Rotation paths and how fast each direction turns (degrees per step):
Each turn is a multiple of 5 degrees from 10 to 175, or 0.
Each row of a path follows its step; steps can be skipped.
Path 1:
step 0: [-15 -12  -9  -2   3  39  34  40 -22  27 -18 -39  -6   3   5   7   1  46
   4  -5  11  22  -4  24 -22 -12  11 -13  -7   1  10  -6  24]
step 2: [ 26  31  -7  32  17  17 -21   0 -15  -9 -12  -8 -20 -20   4 -28   7  16
 -21 -17 -45  25   9  10  18  -7 -29   2  31  -3   1  18  27]
step 3: [ 52   5 -12  -1 -17 -22  -9  26 -39   0   4 -14 -18  -4  30 -20 -14  -1
  18  23   0  -8   4 -19  17 -12  17  -8  30 -15  43  -3   5]
step 4: [ 23  12  33  -8  21 -11  -8 -18  -2   9   8   9  29 -14  36  16 -13 -10
  12  13 -42 -14  15 -23  27  38  11  26   1 -16  11 -28   9]
step 5: [ -3  14 -18 -34  14   7   4 -22  -4   7   7 -13  -5 -31  34   3   5  19
  19  38  14  50  16   7 -12  37  -8  27 -13  13  21   6   1]
step 6: [-24  18 -16 -23   7 -21   6  38  10  26 -12  22  10  22   3  -8   9  29
  -9  51  -1 -15   1  -7 -37  20  13   0 -26 -12  21 -12 -10]
step 7: [-16  15 -19   9  15  18  -4  21  13 -31   0  26  26  14   4  26 -21  42
 -23  -8 -29   8  17  42 -11  27 -19   5  -5 -13 -13  -3 -13]
step 8: [ 19  28 -54  -3  -9   3  15   8  -8 -13   7 -21  -9   8   1   3  -4  21
 -15  -3   4  10 -43  14 -19  12 -19 -51  27  -6  -5 -13  -8]
step 9: [ 16   4  14   1  26   6  12  20  -2 -13   0 -21   2  31 -24  14  19  14
  20 -21 -27 -29  -2 -29 -14   8   9 -21  40 -34   8 -24  30]
step 10: [ 25  -4   8   8  -1  22 -18  -6  13 -14  10 -38  -4 -30   2  52   1  31
  -5 -12   3   0  -4   4  16   2   5  19  24  17  27  -9  48]
[  7   0  13   4  -4   5   7  -1   4   6  -8  -4  -8   2  -8   0  -7  13
  -1 -10  -2  -9 -13   2  -3  -5  -6   0  24   0   0  10   3] : 45
[  2   9  -9  11 -17  -9  -5 -12   6  15   6  -1   0   4  -2   4   3   4
 -11   4   6  -9 -12  -7   7   3  -2  -1  -6   1  10  -7  -1] : 155
[ -2 -22  13  -6   5  -9  -6  -9   9   6  -1  -4  10 -10   5   4  -2   6
   2   2   6   5   4 -10  -2   5  -4 -13   1  -1  12   3   5] : 60
[  1  -7   4  17   0  12  -3   8  -5   2  -5 -12  -1  -2  -2   5  10  -5
  -7  -7   1   6  -1  -7   9 -13   8 -11  -5   6  -4  -5  16] : 35
[  7   7  15   2  -5   3   8  -2  -5 -12   6  -2 -11  -4   8   7   0 -10
  10   0   5 -11  -5  -2  -6   5 -13  -4 -14  -9   5  -2  10] : 65
[  1  -2  -2  -2   6 -17   9   3 -14  -3   6 -15  -1   5   2 -14  -7   7
  -2   8  13  -3  -5   5   0   1  -1  -3  -2  16  -6   2   8] : 135
Path 2:
step 0: [-33 -18  30  -3 -21 -12  -5   3 -25 -11  -4  20  19  13 -22   6  47  28
  -4 -16  51  -6 -17  16 -25   4  -4  18 -37  10   3  -9   4]
step 1: [ -2 -15   3  29   8  32  -6   3   2 -27  56 -15 -12  -5 -21 -11  10   3
 -21 -20 -33  11  29 -19 -17  23  12  30  27  18 -28  20  -4]
step 2: [-17 -27 -14  28  14  -2   6  -5  17  17 -22  14  -8  33  -1  -2 -17   0
 -18  28   8   5  24   8  47 -56  43  -7  12  -1   8  19  -2]
step 3: [-12  42   0 -21  15 -16  -1  11   5  15 -27 -36 -10  -7 -30  -8  -3 -30
  32   1  58   1  -8 -16  -1  15 -12 -10  17  16 -12  35   6]
step 4: [ 34  25  17   4  24  22  -4 -33 -13   4 -13   7   4 -20  43   2 -20  13
  16  18 -36   4 -14 -51  15  15 -15   6  19 -19 -16 -24  13]
step 5: [-10  18 -16  16   2 -35  16  27  -7  20 -12  45   9  -5   8  -2  29  27
  20  10 -11   7 -30  40   3  -7   7  -6 -54  -2  -5 -30   2]
step 6: [ -7  12   3 -29   7   2 -28  13   2 -19  29 -36   1 -10   2  15  28  10
 -22 -14 -30   1  37  27 -30  19 -44 -16 -12  33  -9  16 -13]
step 8: [ -8   4 -19  14 -35 -14  16 -10  10  21  19 -14  -3   9 -21 -35 -14 -47
  27   2  59  -3  23  11 -14   7   7 -13 -26 -15  16   1 -16]
step 10: [ -5 -12   0  16  13  -3  11   8 -15  -7 -26  59 -12  13 -22 -10  39  -2
  18  -4 -25  15 -48  -1  -3   5  18  11  19 -40  26   5  17]
step 11: [ 14  -3   0  47  14 -42 -49   9  16 -11  21 -20  -1 -12 -30  -8  23  -8
  -8  20  -7   1  -4   3  -4 -14 -48   0  -7  37   4  -1   4]
[  6  11 -11   2   2  -5   1  -4  -1  -4  13   1  -2 -12 -22   1   6   2
   0  -8  13  -1   1  -8  -1   7  -7 -14 -10   3   1   8  -2] : 140
[  5  -7  -1   0   6  -5  -8  -4  -9  14 -13   5   0   4  -2   0   2   0
  -1 -14   1   1  -9   0  -5  -7  12  -1 -13  -7  -2   9 -20] : 140
[ 13  -3  -7   0   1   6  -5  13 -11  -6   1 -15  10  17   0   0  -3   4
   6  -4   0   2   0  -5   5  12 -10   2   6   7  -5  -2 -14] : 135
[  8   0  -4   4  11  15   8   4  -8  -1   5  -4 -12   0   7   0 -16   7
 -10  -5   0   5  -7   2  -5  -8 -10   4  -6  -8   0  12  12] : 135
[  0   5  -1  10  -2  -7   6   1 -11  -2  -8  12   2  -5   9   6   1  -5
   8 -12   0 -21  11   0   6   2 -13  13   2  -4   2   7   0] : 70
[ -7  -9  -9   0 -11  -3   1   5  -8   8   4  -7  -1 -10   9 -10  -5   0
 -14   0  11   3  14  -1   9   3  10  -5  11  -2  -4  13  -3] : 65
[  8  -5 -10   9   1  -3  19  -1   5  -3  -9  -8  -5   6  -1 -13  13   5
  -5  10  -2  -9  -1   1  11   1   3  -3  -9  -9  10  -5  -2] : 130
Path 3:
step 0: [-18  -4 -10  10   2  47  14  -7 -19   6  -1  18  41  23  14  26   1  11
   3  17  38   5  14  13  32  31 -16 -27  55  15  20 -18  11]
step 1: [-44  13  10  10  26  24  -7 -13  12   2  26  25  18  12  21  -1 -13  26
  19  -9 -14 -31   6 -16 -12  -3  34   4  -1  50  33  28 -40]
step 2: [-17   5 -43  -7 -15   7  19   3  43   8  27  24   3 -12 -21   4  -8 -15
  -4  -1  10  30  -6  29   6   1  14  23  56  31 -21   0 -42]
step 3: [-20   0  16  19  41  14  16  12  -9  -2 -13  25   3  15 -29  40  29  31
  -2  13  38  -7  -3  26 -31 -26 -10 -25  39  14  16 -14 -19]
step 4: [ -9 -11 -20   5  23  -4 -30  15  52  -2 -14  30  43   2  15  13 -21  24
 -20  12  -8 -25 -16  18   2 -16   5  22   8  20  29  50   4]
step 7: [ -3  10  -5  -6  53  17 -21  32  28  -8 -10  24  34   2  -2 -35  20  -1
 -30   1 -41   2 -18   6   8  28 -40  17  10   5  28  -5  -3]
step 8: [-11   2 -11 -16  20  47 -37 -27  10 -12 -40  28  32 -21  -1  22   0 -23
  19  -9  25  -5   1   4  20  49  20 -13   0 -10 -22 -17 -22]
step 9: [ -2  10   5 -22  14  23 -11 -26  25 -24  21  37  -2   6 -11 -26   9  14
  32   4   5  13  10  -2 -17  10 -30 -34 -21  72   6   2   6]
step 10: [ -8 -27 -35 -19   1  28  18 -19   7  -7  16  -1  38   4  12  -4  35   7
  -3  18 -24  -9   7  13  24  32 -37  19  49  14  17 -15 -27]
step 11: [-43  24  10   3  37   0 -28 -37 -11 -15 -11   3   8 -32   1  36  11   0
  14 -14   9 -22  -9  -4  -1  -2   3  -3   7  36  15 -13 -66]
[-13  -6   0  -5  -1   1   2  10  -7   7 -11  -1  -6   4  -7   9  15  -7
  15  -2  -1 -14  11   0   7   5   5 -10   9  -8  -4  -2  -1] : 140
[ -1  -1   1  13   7   6   2   9  -5  -1  -4 -10  10   4  18  -1   7   8
  -5  16 -10  -9  -1   7  12  -5  -8  -2  -3  -2   9   0  -3] : 110
[  5  -5  11   6   6   0  -5  11   6  -5 -12   1   0  -3   0  15  -8 -16
  -4 -11   6   1 -16   8  -2   1  -8  -8   1  -3   9  -6   3] : 85
[-15   4  13  -2  -5 -11  -5   5   9   6   9   4  -2  -4  -8  -2 -12   0
   0   9  -1   1   4   6  18   2 -19   3  -1   1  -5   1   3] : 145
[ -5   5   3  14  -2   6  -4  14   4   9   1   7  -3  25   2  -2 -13   3
   2   4   6   4  -2   1  -5  -3  13   7  12  -1  -2  -1  -1] : 20
[ -9  -2  -4   4 -12  -3   0   6  14  -4   4 -10   3   2  -9  -7   7  -9
   1   7 -13   5  -8   0 -11  12   4  -4   0  -1  14  15   2] : 135
[-12  16   3   4   5   2  -1 -11  -3 -14   0   1  -4   6  -2  19  -3   1
   5  11   3   5   7  -9  -7  -6  -1  -8  -9  -6   6   3   6] : 135
